In the rows, zero is written as 128.
A single turn carries every row of the set below to another of its rows. Some are shown first; where does it send the rows asked next?
j123: [138 129 106 111 133 158 136 140 143 123 159 177 132 142 127 116 125]
j795: [144 135 148 126  99 160 158 130 119 131 128 129 133 139  90 128 118]
j970: [140 142 123  95 115 119 134 131 114 125 114 133 139 155 131 119 128]
j456: [147 126 120  95 110 124 125 134 116 118 115 138 143 144 128 115 130]
j248: [142 121 130 111 107 115 144 128  86 125 143 153 151 150 120 114 132]
j96: [161 130 136 110  94 154 135 131 130 114 114 139 137 137  99 118 123]
j62: [134 128 108 115 134 153 141 138 131 125 169 182 135 145 126 116 126]
j527: [138 128 115 121 128 163 146 137 134 124 171 184 134 143 116 116 124]
j392: [153 141 151 125  95 149 161 123 103 125 137 148 138 152  88 120 122]
j644: [146 144 128  97 110 137 135 132 130 122 106 127 131 152 120 121 124]
j488: [137 136 134 119 114 120 148 131  78 131 142 150 150 151 126 115 124]
j593: [139 128 145 127 108 138 161 130  84 126 155 146 138 157 108 112 125]
j172: [125 146 109 119 138 153 142 140 134 143 155 174 141 131 130 128 116]
j103: [148 136 127 103 112 148 131 140 130 117 110 122 126 149 123 115 122]
j950: [133 136 127 101 117 111 145 129  97 129 131 139 142 160 129 118 130]
j384: [130 125 112 112 129 146 149 140 128 120 166 184 130 152 127 113 132]
j306: [130 148 111 120 135 163 142 141 144 140 149 172 138 129 124 129 114]
j707: [134 127 107 105 129 152 141 142 144 116 151 176 125 149 130 114 130]
j618: [155 146 137 106 100 152 140 128 133 120 109 132 131 148 103 122 120]
j931: [157 146 139 116 101 161 137 134 126 120 108 134 135 138 107 119 115]
j484: [123 151 122 128 128 150 158 139 120 144 155 185 143 133 122 131 116]
j666: [156 125 147 125  93 146 153 124  99 120 142 154 144 144  91 116 125]
j879: [125 130 126 105 120 116 145 135 101 138 130 127 142 149 131 123 128]
j656: [137 126 120 120 121 161 155 139 133 117 167 186 127 149 112 114 128]
j435: [121 152 112 117 134 143 146 142 128 143 144 178 141 132 135 131 118]
j889: [132 128 124 104 122 119 140 137  95 126 134 133 137 158 137 112 129]
j308: [137 136 137 113 110 116 156 124  85 131 143 150 146 160 116 117 129]
j546: [130 129 145 126 107 132 165 129  88 139 149 139 143 149 104 124 124]
j287: [140 129 116 113 121 167 145 142 148 114 152 178 123 146 115 115 127]
j434: [156 143 147 119  95 158 154 126 123 121 122 137 131 151  89 121 120]
j369: [142 142 121 101 118 127 127 138 111 125 111 134 141 144 137 117 121]
j98: [132 147 118 128 131 166 148 138 137 141 158 176 138 129 115 129 113]
j478: [126 145 116 126 134 156 149 138 127 144 163 179 142 133 123 128 116]
j817: [141 131 112 117 128 168 140 139 145 122 161 178 131 140 117 117 123]
j206: [142 137 147 122 102 132 164 122  89 129 148 149 142 159 100 118 126]
j71: [130 154 124 129 123 166 156 139 135 140 146 181 138 128 113 132 113]
j681: [128 155 115 118 127 158 145 143 144 139 134 174 137 127 126 131 115]
j395: [152 140 151 134  98 154 157 127  93 126 140 150 143 143  95 117 117]
j791: [139 137 129 104 111 143 138 137 132 131 109 117 131 140 116 126 122]
j655: [153 135 148 126  99 167 153 132 118 118 131 134 128 148  93 116 118]

j527 turns into j478
j384 turns into j435
Now find these:
j96 turns into j795
j950 turns into j970
j655 turns into j395

A single turn carries every row of the set below to another of its rows. Some are shown first; where does it send the rows asked next?
j214: [145 123 114 121 119 126 134 114 126 105 127  96 133 109 138 133]
j725: [131 120 138 136 114 126 122 126 143 132 123 108 112 101 150 123]
j616: [124 118 136  98 142 146 129 133 132 119 122 145 124 132 143 145]
j249: [133 128 120 132 135 125 112 124 126 131 143 134 118 127  93 116]
j361: [150 143 121 144 114 115 125 110 141 116 113 145 119 145 128 127]
j201: [122 144 150 120 135 118 153 125 128 120 119 122 132 100 146 133]
j756: [131 135 119 131 147 116 127 144 128 129 124 124 132 115  92 123]
j893: [116 107 104 107 139 129 133 110 127 132 127 147 117 113 148 137]
j740: [124 102 122 113 148 106 127 127 111 127 104 136 140 124 150 127]
j536: [148 118 121 140 149 111 140 123 117 132 129 146 103 114 152 113]
j291: [145 115 116 137 108 126 144 127 137 114 112 130 122 132 137 158]
j501: [122 111 123 138 133 113 126 123 112 150 102 118 102 136 145 128]
j653: [132 126 137 103 135 153 118 127 113 116 112 143 139 111 136 137]
j16: [146 150 124 122 113 142 122 117  94 117 108 128 125 124 129 120]
j775: [120 128 124 124 162 130 131 126 127 102 114 116 117 141 152 131]
j947: [129 131 121 132 119 126 135 122 127 161  95 135 121 116 132 104]
j402: [135 124 117 127 164 111 121 100 116 136 104 124 125 132 118 123]
j133: [135 139 129 145 127 126 117 121 141 145 117 133 106 102 155 118]
j628: [142 123 137 129 119 151 131 138 109 136 123 157 129 119 142 144]
j237: [151 130 115 135 149 128 128 152 110 144 105 121 132 139 126 121]
j374: [129 129 126 128 142 110 125 125 132 106 156 140 130 122 115 131]
j693: [117 151 119 137 141 152 126 119 120 135 118 148 142 131 124 129]
j983: [148 144 115 129 122 108 127 130 115 101 110 143 135 117 125 148]
j737: [138 148 142 150 127 133 123 124 144 130 113 102 126 119 134 131]
j162: [138 113 111 129 106 129 132 117 121 118 142 138 122 139 129 108]
j341: [135 127 118 129 124 116 134 132 134 156 156 127 122 128 132 139]
j686: [117 144 117 100 144 107 123 127 124 129 114 108 127 127 113 130]

j237 turns into j775
j374 turns into j628
j740 turns into j501
Now find these:
j725 turns into j249
j361 turns into j983
j133 turns into j756
j201 turns into j341
j214 turns into j162
j893 turns into j947

A single turn carries every row of the set below to another of its rows. Some are shown first; where does it send the rows asked next?
j708: [130 113 120 122 120 163 115 149 125 128 135 114 145 125 119 117 158 149
 128 124 132 123 123  96 138 134 115]
j326: [118 118 151 147 121 136 106 113 107 121 137 135 137 123 117 121 158 139
 119 129 112 126 140 133 107 138 154]
j357: [132 152 116 145 138 130 164 127 135 140 138 104 149 127  90 122 149 109
 131 125 121 112 127 125 130 123 117]
j773: [132 147 132 133 101 145 129 133 135 137  96 102 158 121 105 119 137 137
 129 145 130 144 118 153 105 116 125]
j665: [120 118 150 149 119 134 107 115 107 120 139 135 137 124 121 123 158 140
 119 129 114 126 140 133 108 137 156]
j930: [140 151 112 157 131 124 167 135 137 134 148 110 146 131 112 127 151 112
 128 131 129 111 127 127 134 112 127]
j378: [123 115 150 145 116 131 105 119 105 119 137 132 136 123 118 125 156 143
 126 125 114 126 141 133 114 144 154]
j971: [139 143 130 132  95 139 127 141 134 134  97 100 156 122 109 124 135 142
 136 142 133 145 119 154 113 120 126]
j99: [119 117 151 143 120 134 105 114 105 121 135 132 138 123 112 122 156 141
 124 125 111 126 141 132 110 144 151]
j717: [144 146 112 149 127 119 163 141 134 133 143 104 145 129 103 131 146 116
 140 124 129 111 129 126 143 126 123]
j967: [123 116 149 149 117 132 106 118 107 119 140 135 136 124 123 125 158 142
 121 129 115 126 141 134 111 138 156]
j892: [135 154 114 156 136 128 167 129 138 137 146 109 147 129 106 124 152 109
 124 132 126 111 126 127 129 112 125]
j954: [128 157 123 149 141 121 115 121 120 118 151 127 115 134 129 127 119 145
 132 131 126 118 111 152 125 121 105]
j503: [128 155 124 143 141 120 113 122 119 119 147 124 116 133 120 128 117 146
 139 126 124 119 112 151 128 129 100]
j455: [133 115 117 133 118 162 119 151 128 125 143 119 144 128 136 118 161 149
 120 131 138 123 122  98 136 121 123]
j664: [123 121 120 134 127 172 121 139 130 130 141 121 146 127 130 110 165 143
 109 136 133 123 120  97 125 115 120]
j176: [125 117 121 120 124 168 115 143 125 131 132 114 147 124 112 113 160 146
 124 125 129 124 122  95 132 134 111]
j730: [130 155 123 146 140 119 114 123 119 118 149 126 115 134 126 128 118 146
 136 128 126 118 112 152 128 125 103]
j380: [123 115 149 148 116 130 106 119 106 119 138 133 136 123 121 126 156 143
 124 127 115 126 141 133 113 141 156]
j476: [121 115 150 143 118 132 104 117 105 120 135 132 137 123 113 124 156 142
 126 124 112 126 141 133 112 145 152]
j370: [129 119 118 136 122 167 121 146 130 127 144 122 144 129 136 114 164 146
 112 135 137 122 121  97 130 116 123]
j591: [132 155 115 151 139 131 166 126 137 139 142 107 148 128  97 122 151 108
 126 129 123 111 126 125 127 116 120]
j77: [141 147 114 144 130 121 162 138 133 135 140 102 146 127  94 129 145 115
 142 121 125 112 129 125 141 130 119]
j750: [136 150 116 143 135 126 162 132 133 138 137 102 148 127  89 126 147 112
 138 122 121 112 128 124 136 129 116]
j207: [132 149 131 136 102 146 130 132 136 137  99 104 157 122 110 118 138 136
 125 147 131 145 117 154 103 110 127]
j410: [138 146 129 141  96 141 131 139 137 134 103 106 155 124 121 123 139 139
 126 149 137 144 118 155 108 107 133]
j865: [118 118 151 145 121 136 106 113 106 122 135 133 138 123 114 121 157 139
 121 127 111 126 140 132 107 141 152]
j959: [141 144 128 140  94 138 130 142 136 132 103 104 155 124 120 125 137 142
 132 147 138 144 118 155 113 111 133]
j186: [122 159 126 141 146 125 113 116 119 122 144 124 118 132 114 123 119 142
 134 127 120 119 111 150 122 128  97]
j112: [120 120 123 123 128 173 117 138 126 133 133 116 147 125 113 109 162 143
 117 128 127 123 121  94 126 128 111]
j871: [135 145 132 130  99 142 128 137 134 136  96 100 157 121 104 121 136 139
 134 142 131 145 118 153 109 119 124]
j825: [125 156 125 141 144 122 113 120 118 121 145 123 117 132 115 125 117 144
 137 126 121 119 112 150 126 130  98]
j182: [134 113 118 127 117 161 117 152 127 125 139 117 143 127 128 119 159 150
 126 127 136 123 122  97 139 129 119]
j528: [141 143 129 136  93 137 128 143 135 133 101 102 155 123 115 126 136 142
 136 143 136 144 119 155 114 117 130]
j860: [120 122 122 128 129 174 119 136 129 132 137 119 147 126 120 108 164 142
 110 133 129 123 120  96 123 120 115]
j724: [122 160 125 147 147 126 115 115 120 122 148 127 117 133 123 122 121 141
 127 132 122 118 110 151 119 120 101]
j678: [135 149 131 140 100 144 132 134 137 136 102 106 156 123 117 120 140 137
 124 150 134 144 117 155 104 106 130]
j539: [144 148 111 154 128 120 165 140 136 133 147 107 145 130 110 131 148 115
 135 128 131 111 128 127 140 118 127]
j525: [125 159 124 149 144 124 116 118 121 120 150 128 116 135 127 124 121 142
 128 132 125 119 110 152 122 118 104]
j412: [120 160 125 144 148 127 114 114 120 123 146 126 117 133 117 122 120 141
 130 130 120 119 110 150 119 124  99]

j865 turns into j99
j182 turns into j455
Now find these:
j871 turns into j971
j357 turns into j750
j186 turns into j825

